In the rows, 128 means zero.
Rotation paths and how fast each direction turns (degrees per step)
Each turn is a multiple of 5 degrees from 10 to 175, or 0.
Each row of a path follows its step; steps can be skipped.
path 1
step 0: [126 124 122 126 129 134 123 138 123 136 133 123 134 117 123 139 128 132
 134 127 136 130 131 135 125 128 133 135 125 123 131 131 122 143 132 120
 125 121 109 122 124 132 134 126 131 119 126 129 128 126 130 131]
step 2: [130 125 136 136 128 123 122 134 126 124 125 113 131 120 130 129 122 140
 125 130 139 130 132 121 119 134 130 135 126 125 131 134 116 126 127 136
 130 122 127 135 134 129 138 126 118 123 128 134 125 129 118 126]
step 4: [122 127 126 129 127 116 110 133 125 134 118 134 123 118 137 128 119 135
 116 124 123 134 128 131 118 126 130 131 133 136 128 126 125 123 123 129
 127 136 123 128 130 124 131 133 126 124 129 133 141 132 133 129]
step 6: [129 128 120 123 132 114 124 132 133 126 130 121 126 125 126 128 130 122
 126 122 130 120 142 126 127 131 132 137 129 129 128 130 123 136 121 130
 140 133 121 116 132 125 121 134 126 123 135 128 133 121 140 141]
step 7: [136 133 125 129 125 120 130 122 121 135 135 130 127 137 135 124 134 132
 137 130 133 140 122 123 110 129 126 134 126 132 125 131 133 124 121 113
 120 124 132 122 130 118 134 124 126 130 125 129 123 133 130 130]
step 8: [119 114 137 126 134 127 128 139 127 123 136 134 116 127 119 129 120 130
 136 122 129 130 127 122 134 125 126 134 128 122 132 128 118 128 132 134
 129 124 122 122 139 123 132 119 124 118 129 128 128 130 127 140]
step 9: [138 125 130 135 140 131 129 124 118 128 134 123 119 121 141 118 131 122
 120 129 126 133 131 126 127 133 126 132 124 132 130 135 135 131 128 119
 118 129 126 121 129 133 124 126 132 139 129 127 136 116 120 132]
step 11: [120 117 129 130 129 135 132 129 123 137 128 127 137 120 131 119 139 123
 130 132 130 131 130 120 129 128 110 131 125 137 124 128 127 129 135 127
 134 140 128 121 122 127 121 125 126 127 131 140 127 131 120 133]
step 13: [130 128 122 124 122 122 130 125 123 134 135 119 132 120 130 129 139 128
 130 125 128 144 128 127 132 122 122 118 129 124 133 128 129 125 128 130
 117 114 130 129 123 131 124 129 128 119 126 144 125 134 131 141]
step 14: [136 131 129 132 135 129 130 127 141 123 137 135 120 126 122 131 127 125
 134 133 124 127 135 123 134 136 124 133 137 126 114 131 119 130 124 128
 138 129 136 130 133 121 127 129 122 134 124 136 144 131 126 136]
Speeds:
[128 130 125 128 128 125 125 125 128 130 130 128 127 128 127 130 130 129
 124 128 128 127 128 131 128 127 128 127 129 126 128 130 131 125 128 125
 127 128 125 125 126 128 130 129 131 128 129 126 127 123 129 128]  120
[127 128 126 125 126 130 130 129 127 127 127 132 130 128 130 129 129 127
 126 128 125 129 130 129 125 128 126 126 128 130 131 128 124 128 126 128
 130 131 128 127 126 130 129 132 130 127 129 128 126 128 127 128]  55
path 2
step 1: [127 113 124 133 118 123 123 128 129 127 136 130 119 122 129 130 123 125
 131 130 141 124 131 133 139 123 125 123 140 124 135 130 114 128 134 134
 120 118 139 127 138 128 134 117 124 129 124 124 132 131 126 140]
step 3: [127 135 133 130 110 120 144 126 131 129 136 127 124 132 126 124 125 122
 142 122 126 133 124 133 140 120 126 125 136 123 138 127 133 139 132 124
 123 122 123 124 127 139 136 126 132 130 126 136 125 125 135 126]
step 5: [129 144 118 123 132 128 131 128 123 123 130 128 128 139 124 127 123 134
 121 122 129 139 123 126 134 113 128 126 141 124 124 134 134 123 127 133
 142 130 118 123 129 126 134 119 140 130 126 133 127 119 127 132]
step 6: [133 132 136 125 117 133 132 119 127 126 136 121 125 124 134 120 135 122
 124 121 143 126 129 131 129 117 128 129 133 126 128 136 129 118 133 131
 122 128 129 118 120 132 142 122 127 132 123 128 125 124 126 146]
step 7: [131 124 128 125 129 129 128 128 116 134 136 124 141 143 123 134 124 127
 129 128 133 132 127 127 119 122 119 131 121 118 134 131 125 119 130 123
 135 129 135 135 123 117 141 118 127 129 137 128 130 127 124 142]
step 9: [123 118 124 130 122 130 126 133 125 129 138 121 122 118 123 119 121 130
 124 123 139 134 122 129 124 128 117 123 126 119 130 122 138 117 126 120
 115 121 138 129 138 129 129 129 122 129 130 128 122 123 133 140]
step 10: [136 138 120 120 121 122 133 142 122 126 137 128 135 138 123 134 119 129
 130 129 139 138 124 127 128 122 122 122 135 115 123 125 126 131 130 122
 122 124 124 133 137 122 118 126 133 134 139 129 129 129 135 127]
step 11: [131 127 128 127 124 142 131 122 132 124 128 128 134 127 133 119 128 124
 141 135 141 133 123 128 142 112 131 124 139 128 128 120 131 129 126 127
 112 131 128 128 126 131 124 124 131 125 129 126 125 123 142 133]
step 13: [128 126 125 129 122 129 131 125 128 118 131 128 133 133 138 134 128 130
 130 127 132 132 129 129 132 122 124 118 145 133 129 140 117 127 133 125
 130 118 130 115 130 118 132 116 145 141 129 129 127 131 132 125]
step 14: [125 123 125 132 131 140 137 123 134 127 134 130 127 128 128 121 124 131
 123 131 126 136 116 132 124 120 130 122 127 126 129 132 131 127 129 130
 121 126 149 126 114 120 139 121 126 137 121 127 114 124 132 135]
Speeds:
[124 131 127 126 127 126 127 129 129 129 129 127 128 130 125 131 128 130
 129 130 127 127 125 126 124 126 129 129 128 128 128 129 132 130 128 128
 128 131 130 127 129 127 128 127 129 127 132 127 129 129 125 128]  145
[129 126 128 130 131 127 129 125 130 126 129 129 130 128 128 127 125 130
 129 128 129 130 128 124 125 130 127 126 124 126 129 130 131 128 126 131
 128 129 128 131 129 127 129 129 127 127 127 124 127 127 127 131]  145
[127 126 128 130 127 127 131 130 132 131 128 128 127 129 129 126 129 129
 127 126 124 127 128 123 127 129 126 130 130 129 129 127 128 126 125 127
 131 127 129 125 130 127 126 128 129 130 129 126 128 127 131 129]  80
path 3
step 0: [130 126 133 125 131 125 123 129 133 139 124 124 122 127 129 130 127 144
 133 121 120 123 128 127 136 119 126 121 126 114 138 130 125 133 126 141
 141 132 127 127 126 136 137 122 135 134 127 127 127 127 126 126]
step 3: [130 129 137 133 134 122 117 118 129 125 126 127 124 128 134 126 129 125
 130 128 115 127 136 140 128 122 118 130 134 137 122 125 124 126 140 129
 125 130 128 127 116 133 119 118 119 126 124 132 135 125 128 129]
step 4: [123 120 128 132 131 127 118 127 131 135 124 125 123 121 128 121 138 132
 128 140 130 124 128 133 116 137 130 138 127 119 129 129 120 113 127 124
 138 130 124 134 125 130 128 123 136 128 126 129 128 133 121 140]
step 6: [116 130 133 137 134 133 131 125 121 118 128 133 134 129 133 123 126 121
 128 130 132 129 110 124 137 129 137 127 124 128 121 124 125 124 120 135
 128 129 132 128 132 127 125 123 121 129 129 125 146 121 128 123]
step 7: [130 132 127 129 133 125 135 132 141 138 126 130 130 127 136 126 129 134
 130 120 124 128 135 131 137 130 134 130 125 128 120 126 118 124 124 138
 129 125 129 115 122 124 123 128 132 112 121 116 132 129 129 123]
step 9: [120 121 133 132 119 133 127 126 120 141 127 126 123 122 127 132 135 127
 122 125 126 123 124 113 125 121 131 131 117 119 131 125 135 122 132 134
 127 136 122 129 127 132 141 131 130 129 116 128 129 131 126 137]
step 10: [121 130 130 135 127 131 128 130 136 132 140 112 132 126 132 130 130 126
 131 124 128 136 129 133 141 121 121 129 126 137 125 125 132 131 134 126
 128 140 121 125 134 125 134 126 119 140 132 125 137 133 137 131]
step 11: [127 127 135 129 123 129 116 129 125 128 144 124 134 126 127 116 125 127
 126 131 126 124 130 137 129 141 130 138 127 127 127 122 125 132 122 130
 127 133 133 136 127 124 121 123 125 115 126 134 145 128 128 123]
step 12: [121 128 128 127 134 122 124 133 126 132 120 126 121 132 136 120 129 141
 130 129 130 118 141 136 126 123 126 136 135 134 127 119 135 132 128 137
 136 124 129 130 118 132 128 123 137 128 120 121 127 129 117 126]
step 13: [124 125 130 125 135 131 125 116 135 127 117 132 119 125 126 127 126 126
 134 136 134 123 117 130 136 126 126 125 121 127 131 127 129 133 129 130
 140 124 118 133 134 145 131 124 133 129 133 132 136 126 125 140]
Speeds:
[131 125 130 127 127 129 125 125 128 125 128 129 129 129 129 129 128 124
 131 125 128 126 128 130 126 127 126 126 127 128 130 129 127 129 124 127
 129 131 130 127 130 128 128 127 126 128 125 129 130 125 125 128]  140
[128 131 127 125 125 130 130 127 130 128 127 125 126 128 128 128 126 130
 126 127 127 129 126 129 127 128 128 129 128 130 126 128 127 130 126 129
 132 131 131 124 127 129 125 129 127 130 128 129 127 128 127 132]  140
[126 126 127 129 128 129 131 126 125 126 129 127 129 127 127 127 127 129
 129 129 129 129 130 128 131 128 128 128 127 129 124 129 126 133 125 129
 127 128 132 130 128 129 128 125 134 128 127 126 128 130 129 125]  70
[130 128 126 129 128 128 131 125 131 124 126 130 127 131 131 125 128 130
 130 131 131 128 126 128 131 129 132 127 125 127 129 125 128 126 128 127
 129 127 129 129 127 128 126 128 127 129 127 128 126 128 126 127]  45
path 4
step 0: [123 120 113 134 133 136 127 127 129 130 124 135 134 133 127 126 117 123
 132 127 124 119 119 135 128 118 137 113 132 136 133 129 142 138 127 130
 128 133 124 137 137 129 125 128 132 128 119 131 131 127 137 122]
step 3: [129 140 137 130 118 128 131 128 124 129 127 133 142 132 121 133 123 123
 128 137 127 123 118 132 123 127 134 122 131 141 116 133 135 121 127 131
 128 123 133 133 137 125 127 134 125 142 126 125 125 123 122 112]
step 4: [130 117 125 127 142 128 135 135 129 137 119 118 126 120 130 135 124 132
 128 127 128 132 122 128 133 136 137 122 124 131 128 137 131 140 133 121
 129 111 126 128 137 130 121 128 141 128 126 136 129 136 132 120]
step 5: [121 128 130 141 124 133 123 130 133 127 136 148 127 124 138 118 143 117
 131 123 130 125 126 134 116 123 128 126 124 137 126 129 125 131 133 133
 125 115 126 128 131 124 119 127 129 130 127 128 133 131 126 118]
step 7: [129 123 122 128 121 130 141 133 130 125 128 139 123 124 127 123 124 129
 134 130 136 134 126 126 128 133 131 115 125 132 120 131 136 131 120 138
 133 121 139 135 138 117 128 119 131 128 144 136 136 129 127 119]
step 8: [139 121 126 131 139 129 127 133 126 125 121 129 132 126 136 116 126 127
 131 137 134 118 124 133 129 120 124 130 132 133 136 133 131 128 140 122
 129 119 121 143 129 134 125 134 120 133 122 128 131 125 131 110]
step 10: [138 121 128 128 135 118 130 135 121 137 138 136 130 121 132 131 137 136
 137 128 136 114 123 131 124 139 119 131 132 128 121 122 133 131 131 122
 128 127 137 123 131 120 129 130 133 136 134 127 130 127 121 113]
step 11: [130 133 123 137 123 120 131 122 132 127 120 124 126 124 127 125 126 129
 117 140 126 125 120 136 120 118 128 122 123 136 122 139 133 133 122 124
 124 125 117 136 128 116 124 118 131 131 131 137 120 125 125 116]
step 12: [126 124 139 130 134 128 127 141 131 126 125 134 130 124 128 139 120 122
 138 125 122 125 121 130 130 139 134 114 122 134 129 141 125 125 139 126
 131 125 132 128 134 130 125 128 123 145 124 126 135 131 120 117]
step 14: [135 123 137 134 124 131 123 137 134 121 128 143 126 136 131 135 128 123
 137 143 132 123 123 131 113 128 125 134 125 140 123 130 131 131 124 125
 117 125 129 124 126 123 116 122 120 122 132 128 135 127 121 122]
Speeds:
[125 126 127 132 127 125 128 126 126 127 128 127 124 125 129 130 128 128
 133 126 127 130 129 128 125 128 127 125 127 129 129 129 128 127 127 130
 129 131 126 129 129 131 126 126 126 128 127 129 130 126 129 128]  55
[130 128 131 130 128 124 126 127 126 127 128 129 129 128 130 128 128 130
 128 128 130 126 127 125 129 130 127 130 129 128 128 126 125 128 130 128
 127 127 131 129 130 132 127 131 124 132 129 126 125 129 128 127]  160
path 5
step 0: [143 127 133 135 134 126 122 132 135 121 139 130 131 131 127 117 119 118
 124 119 123 123 132 122 138 118 141 124 127 133 135 138 126 131 130 133
 125 124 131 135 115 132 127 130 128 131 131 120 133 130 124 122]
step 1: [137 135 138 128 129 124 124 151 127 126 144 132 127 126 127 128 133 130
 120 119 127 125 122 124 128 130 138 125 130 131 135 131 119 125 135 121
 123 124 129 130 119 127 119 135 117 125 126 129 127 135 120 129]
step 2: [134 140 128 121 129 127 121 135 114 140 135 127 127 132 132 124 132 129
 122 132 133 129 128 124 131 134 129 120 129 133 142 129 130 117 133 116
 125 122 136 124 125 133 117 129 132 136 120 128 120 132 122 120]
step 3: [131 144 122 125 134 136 121 127 118 128 131 122 140 124 127 125 122 126
 126 124 140 131 119 136 130 130 124 122 130 124 137 130 136 116 126 123
 135 124 128 136 122 131 130 127 136 131 134 127 117 139 121 131]
step 6: [123 128 132 130 129 131 131 131 130 130 134 125 125 135 139 123 124 116
 133 121 123 130 120 134 131 119 128 131 120 137 134 131 128 118 118 134
 119 128 137 125 115 125 121 140 123 133 132 114 125 130 126 118]
step 7: [126 138 130 129 130 130 130 131 131 135 135 124 123 133 126 124 125 123
 127 120 121 127 130 136 130 109 129 115 129 124 127 131 123 124 130 127
 130 121 128 136 120 126 117 144 120 131 131 129 135 137 115 122]
step 8: [135 146 136 137 139 127 129 130 128 133 131 124 121 122 128 122 121 138
 128 123 126 121 136 134 137 127 128 129 131 130 142 134 123 130 143 126
 124 117 130 134 126 127 120 130 126 136 122 127 132 131 120 123]
step 12: [138 128 131 134 127 127 132 131 129 136 126 125 130 131 143 120 132 128
 124 130 134 137 116 139 139 127 135 131 127 126 137 131 127 119 119 120
 121 117 130 121 118 128 120 127 119 119 133 130 125 126 119 127]
step 13: [123 125 128 127 128 133 134 130 113 140 131 120 114 129 128 122 126 127
 130 129 135 127 114 145 132 126 127 126 125 125 137 127 121 117 124 121
 133 122 128 128 122 121 123 135 125 125 126 119 131 138 123 128]
step 14: [118 132 122 128 131 126 137 119 122 133 133 116 129 131 128 125 119 133
 132 122 120 123 131 138 130 123 111 131 131 120 140 129 127 121 124 132
 121 120 134 135 122 125 119 131 126 134 126 117 125 135 122 128]
Speeds:
[126 129 130 129 129 126 129 128 126 128 128 127 126 129 128 128 130 129
 130 130 127 127 130 126 124 130 128 129 127 125 126 130 128 130 128 129
 129 125 129 130 125 128 126 126 124 131 124 130 124 129 127 130]  115
[129 129 127 128 130 130 129 129 130 128 126 129 128 127 128 130 129 130
 132 126 126 126 128 126 129 125 132 126 129 130 127 129 125 129 132 130
 129 127 126 127 128 129 127 126 129 128 127 128 125 130 130 124]  40
[126 125 130 126 129 128 129 132 126 128 128 128 128 130 129 131 130 128
 128 130 130 129 125 127 129 131 124 127 127 133 130 126 126 128 128 128
 129 127 129 129 129 126 127 129 128 128 124 125 128 128 131 126]  95
[129 128 126 129 132 131 130 126 128 130 130 124 128 127 129 130 124 126
 128 130 129 125 131 129 125 130 130 127 128 131 130 131 129 130 128 128
 129 129 129 129 128 128 129 127 130 127 125 126 128 128 130 128]  130
[128 127 128 130 129 130 130 127 129 130 125 128 127 130 128 127 126 127
 128 125 125 127 128 130 130 130 128 127 127 128 126 123 129 129 124 131
 127 130 127 129 129 126 128 128 126 129 124 125 128 131 125 127]  45
